M =
-4.1,1.0,-6.3,-3.6,0.8,-5.7,4.2,4.6,7.9,-1.2,-4.1,1.2
4.0,9.5,-51.9,-24.3,2.8,-5.2,-16.6,54.4,21.6,-22.6,17.7,4.3
15.5,-9.1,56.6,-80.9,1.7,-38.1,17.2,-32.1,14.0,57.4,-7.5,47.8
-4.3,0.0,-7.0,-4.6,1.2,-7.4,5.6,2.9,7.0,-0.7,-3.3,0.2
-3.0,9.8,-52.1,-23.4,2.6,-2.7,-19.6,54.3,24.3,-18.1,27.4,5.3
-35.0,-49.8,-41.3,13.3,-1.8,8.1,36.0,26.9,9.8,-4.4,-14.3,-48.5
Indices start at 1.
The entry in the bottom-left corner is -35.0
The entry at row 3, column 3: 56.6
What is the entry in row 2 and column 3?
A: -51.9
What is the entry at row 1, column 3?
A: -6.3
The entry directly above 54.4 -> 4.6
The top-right entry -> 1.2
The entry in row 2 and column 2 is 9.5
What is the entry in the bottom-right corner?
A: -48.5
The entry in the top-left corner -> -4.1
What is the entry just right of -38.1?
A: 17.2
What is the entry just right of the largest entry?
A: -7.5
The entry in row 3 and column 1 -> 15.5
What is the entry just right of 21.6?
A: -22.6
What is the entry just right of 1.7?
A: -38.1
The minimum is -80.9
The entry directly below -38.1: -7.4
What is the entry just left of -41.3?
A: -49.8
The entry just right of 8.1 is 36.0
What is the entry at row 2, column 1?
A: 4.0
What is the bottom entry of the column that holds the smallest entry?
A: 13.3
The top entry of the column that holds the largest entry -> -1.2
What is the entry in row 1 and column 2?
A: 1.0
What is the entry directly above 5.3?
A: 0.2
What is the entry just right of 17.7?
A: 4.3
What is the entry just left of the largest entry?
A: 14.0
The entry directly below 27.4: -14.3
What is the entry directly above 0.0?
A: -9.1
The entry directly above the smallest entry is -24.3
The top entry of the column that holds the smallest entry is -3.6
What is the entry just right of -22.6?
A: 17.7

X = [62 43 40 79 11 26 58 54 60 66 49 58 40 40 42 21]
Find the 5th entry.
11
Find the third entry from the left.
40
The second entry from the right -> 42
The first entry from the left -> 62
Find the last entry.
21

Read these off the matrix that follows.
1) What is the entry in the top-left corner?
2) What is the 2nd smallest entry?
3) What is the bottom-right entry?
4) What is the top-right entry?
5) What is the entry in the bottom-left corner?
6) What is the 4th entry, reading row by row?
7) What is the third entry, reading row by row?
8) What is the entry directly below the smallest entry?
[[ 0.5 -0.7 -1.1 -0.6 -0.1  1.1  0.2 -0.5  0.3 -0.4 -0.9 -0.8 -1.1]
 [-1.0 -0.5 -0.2 -0.3  0.0  0.6  1.0  0.5  1.6 -1.2  0.2 -0.7 -1.5]
 [ 1.3  0.4 -0.2  0.4 -0.8  1.8  0.2  0.4 -0.1  0.9 -0.8 -1.0 -1.9]
 [-0.9 -0.1  0.2 -0.7  0.7 -1.5 -0.8 -0.7 -0.3 -1.6  1.1 -0.1  0.9]
 [ 0.3 -0.4 -1.0  0.3  0.6  0.3  0.0 -1.4 -0.8 -0.4  0.3 -0.2  0.3]
 [-0.2  0.1 -0.7 -0.3 -0.3  0.1  0.5  0.5  0.5 -1.1  0.4 -1.2 -1.3]
 [-0.4 -0.5  0.9  0.4 -1.0 -0.5 -0.1  1.1 -0.1  0.6 -0.5  1.1  0.5]
 [-0.4 -0.7  0.0 -0.1 -0.3  0.6  0.0 -0.5  0.5  0.1 -1.0  0.2 -0.1]
 [ 0.7  1.5 -1.2  1.3 -0.2 -0.3  1.1  0.6 -0.7  0.2  0.6  0.4  0.9]
 [ 0.4 -0.7 -0.8 -1.3  0.3 -0.5 -1.7 -1.5 -1.3  0.1 -0.7  0.1  0.8]
 [-0.1  0.6 -0.3 -2.1  0.7 -0.3  0.2 -0.8  0.3 -1.1 -0.2 -0.6  0.3]
 [ 0.8 -0.2 -1.6  1.5 -0.1  1.3  0.9  1.3 -0.9 -0.1  0.2 -0.2 -0.1]]
1) 0.5
2) -1.9
3) -0.1
4) -1.1
5) 0.8
6) -0.6
7) -1.1
8) 1.5

[ 16.0  -0.6  57.6 -48.5 -11.7  21.7  -4.2  65.4  -5.0  29.9 -63.5 -17.6
  56.6]
Which number is the entry just right of -11.7? 21.7
The entry just left of -17.6: -63.5
The entry just right of 21.7: -4.2
Which number is the entry just right of the centre entry? 65.4
Which number is the entry just left of 57.6? -0.6
The entry just left of -48.5 is 57.6

array([[-14.3,  21.1,  39.7,  37.9, -10.6,  -5.2, -35.6,  -3.2, -31.4,
          0.8,  43.3,  24.4,  17.2,  -7.7],
       [ -3.9, -28.1,  -3.0,  -6.2,  16.1,   1.3,   6.0,  17.4,  32.9,
        -21.0,  13.2, -10.5,  22.2,  12.5],
       [  0.0, -24.8,   5.8,  12.5,  23.3,   5.2,  -4.8,  13.3,  10.7,
         -8.0,  17.2,  -5.0,  26.7,   5.0],
       [-19.3, -25.3, -13.2, -15.3,  17.3,  43.3,  12.6,   4.4,  48.0,
          9.9,  12.0, -31.9, -28.1,  -6.4],
       [ -1.3,  -6.5, -18.6,  -3.0,  -5.4,   4.3, -21.0,   4.1,   1.8,
         41.4,  25.4,  22.1, -34.2,  28.1],
       [  2.0, -19.8, -16.1,  -3.5,  -2.4,  -5.8,  -3.6,  21.1,  41.3,
          3.8,  30.2,  15.8, -14.5,  44.2],
       [-31.5,   6.5, -15.5,   3.7,  53.3,  -6.9,  41.6,  21.7,  23.1,
        -35.4,  60.0, -79.5,  14.7,  36.7],
       [ -4.7, -19.3,   3.6,  -6.3,  13.7,   6.4, -11.5,  20.7,  23.4,
        -12.3,  27.5,  -3.4,  17.3,   9.3],
       [ -7.6,   7.5,  -3.9,  17.3,  18.0,   9.8, -26.8, -19.2,  -6.3,
         52.8,  24.6,  17.2, -12.0,  23.3],
       [-12.4, -10.1,   5.2,  -5.7,   7.9,  14.5, -17.3,  -4.7,  17.2,
         10.2,  17.7,  -3.3,  13.9,   4.4],
       [  0.0, -23.0,  -9.3, -19.6,  17.0,  -6.2,  -0.9,  34.9,  38.0,
        -27.6,  33.9,  -3.1,   7.1,  18.7],
       [ -1.6,   2.1, -13.6,   5.3,  23.3,  23.5,  23.5,   8.3,  -6.5,
         47.1,  32.9,  10.5,  -6.5,  12.2]])
The minimum: -79.5
Give the entry just right of the smallest entry.
Answer: 14.7
Give the largest entry.
Answer: 60.0
The entry just right of 39.7: 37.9
Give the entry just right of 1.3.
Answer: 6.0
The entry just left of 22.1 -> 25.4
The entry just left of 10.2 is 17.2
Give the entry just left of the largest entry.
Answer: -35.4
Give the entry just left of 24.6.
Answer: 52.8
The second smallest entry: -35.6
The entry just right of 14.7 -> 36.7
The second largest entry is 53.3
The 2nd entry in reading order -> 21.1
Give the entry just right of 41.3.
Answer: 3.8
